In the rows, 128 means zero.
One turn or mirror swaps these rows in pairs. Which row does each one swap with?
The rows were stretched afterwards, more along some directions than others.
Vakil: [145 132  98 143 106 137 118 135 110 141 111 101 112 115 145 120 115 133]
kul: [105 132 126 133 111 105  93 109 146 160 121 107 145 141 117  97 138 158]
kelad: [146  79 126 155 132 126 105 121 140 137 147  99 105 125 114 122 139 149]
tokur: [118 106 128 143 110 113  86 106 149 151 121  95 152 138 112  97 150 153]
suvot: [142  83 137 150 136 124  93 117 143 145 145 106 105 119 123 114 137 147]
bafif: [122 124 133 144 113  97 111 122 140 169 133 121 177 136 140 103 151 181]
nef: [133 130 146 153 114  96 103 122 144 157 128 109 170 116 143 113 138 175]
zatog: [121 131 106 153 134 125 111 122 122 130 103 125  95  95 113 109 126 155]
Kon: [128 127 125 158 132 134 114 130 139 129 126 132  94  89 117 117 130 155]
lufe: [131 146 130 143 115 105 102 130 136 123  93 115 133 112 111 121 125 146]
mezel: [158  69 139 159 132 150  90 116 131 111 115 135 125 119 139 167 115 141]
kulov: [150 118 137 149 143 126  91 100 148 121 104 105 137 104 137 140 108 152]
Sef: [129 147 131 141 117 103  97 120 148 130  94 110 134 117 111 113 120 152]
pekat: [149 127 141 157 131 121  85 118 159 121 114 115 145  93 131 133 133 162]
zevi: [163  57 133 155 126 147  86 125 133 115 118 123 131 124 133 165 124 135]
seke: [116 127 132 137 108 113  94 112 146 164 122  93 143 142 118 102 132 150]
Zedam: [140 113 143 148 103 100 103 118 146 157 132 110 163 130 140 125 154 172]
bunu: [143 122 106 140 105 142 100 135 125 145 137 144  89 119 138 133  97 139]
rari: [141 130  97 144 107 136 120 129 107 148 116  95 118 115 138 110 118 133]
zali: [135 118 139 153 114 103 105 121 138 146 132 106 163 121 142 124 140 174]
gefo: [135 126 142 149 111 112 117 134 144 153 137 114 162 126 145 132 149 177]
ses: [141 134  96 153 114 135 111 135 109 147 106 102 116 112 148 120 110 140]
ruz: [125 127 107 160 131 131 104 135 132 129 114 131  95  92 116 110 129 156]
Gup: [163  63 136 160 126 152  77 120 131 115 122 129 126 105 139 155 117 141]
ludi: [137 116 117 158 129 135 107 123 126 121 110 117  97  82 109 114 135 148]
tovof: [146 125 141 158 135 132  89 108 153 125 112 121 140 102 130 138 119 168]
pako: [118 120 141 127 130 134  97 118 126 123 116 144  87 116 138 141 102 134]
gasek: [151  70 134 152 121 133  95 124 145 145 147 103 100 129 131 133 140 148]
Minin: [114  91 128 135 103 125 114 120 124 152 126 102 132 110 148 112 117 138]
pog: [126 119 124 175 113 136 113 135 114 124 103 137 122 120 112 128 141 162]
dagef: [129  81 120 122 104 123  97 124 123 151 119 101 133 110 151 131 124 123]
fiv: [149  67 143 147 130 133  98 115 137 143 144  81 120 125 139 118 136 138]
duro: [146 125 144 151 136 123  96 104 154 125 116 113 147 101 139 134 116 152]
Ginuk: [155  72 131 143 131 133 100 126 145 134 147  98 109 124 123 133 157 142]
tugi: [142 121 143 155 139 119  95 111 157 120 119 109 148  99 129 135 120 152]
Zata: [119  92 122 137 103 115  99 124 117 158 127 105 132 102 148 116 106 124]
bapaf: [157  99 102 121 131 136  96 105 138 152 136 136 135 142 149 144 104 137]
pes: [158  99 104 121 141 130 101  98 137 150 131 138 129 139 144 144 106 130]
Muriz: [130 140 131 138 119 103  98 127 141 120  91 116 126 115 113 126 122 143]
muro: [122  91 122 115 106 115 102 116 122 157 122 106 128 109 146 115 122 123]
Nake: [124  84 116 124 105 118  99 126 122 147 118  98 127 108 150 118 124 130]
tomiz: [124 132 133 175 108 131 119 126 120 138 118 133 138 119 104 111 142 168]
roko: [113 123 135 136 113 111 106 105 148 160 130  97 146 151 115 103 137 152]
seneg: [115 121 133 165 107 135 123 133 109 136 115 136 130 129 119 127 143 159]
Kidi: [113 119 127 138 109 118 104 114 141 164 125 101 137 145 112 109 139 146]
gusi: [115 118 125 147 111 106  91 111 143 165 131 104 145 138 108  99 128 144]
kap: [112 122 139 121 125 127  95 110 124 127 110 134  87 107 141 125 107 135]
zav: [126  90 124 126 109 119 107 118 126 146 122  89 122 105 143 114 112 122]
suk: [156 106 104 117 132 136  98 105 140 147 134 144 125 146 148 148 106 136]
mopid: [109 129 143 125 127 126 101 119 125 123 109 141  86 116 137 138 105 136]
risu: [115 131 114 163 130 126 111 138 129 127 118 126 100  87 112 109 131 155]
zokaz: [157 130 123 134 102 120  94 111 136 138 127 118 135 123 129 128 119 133]

seneg is swapped with zevi
Muriz is swapped with mopid
gefo is swapped with Ginuk
tokur is swapped with Minin
bafif is swapped with fiv

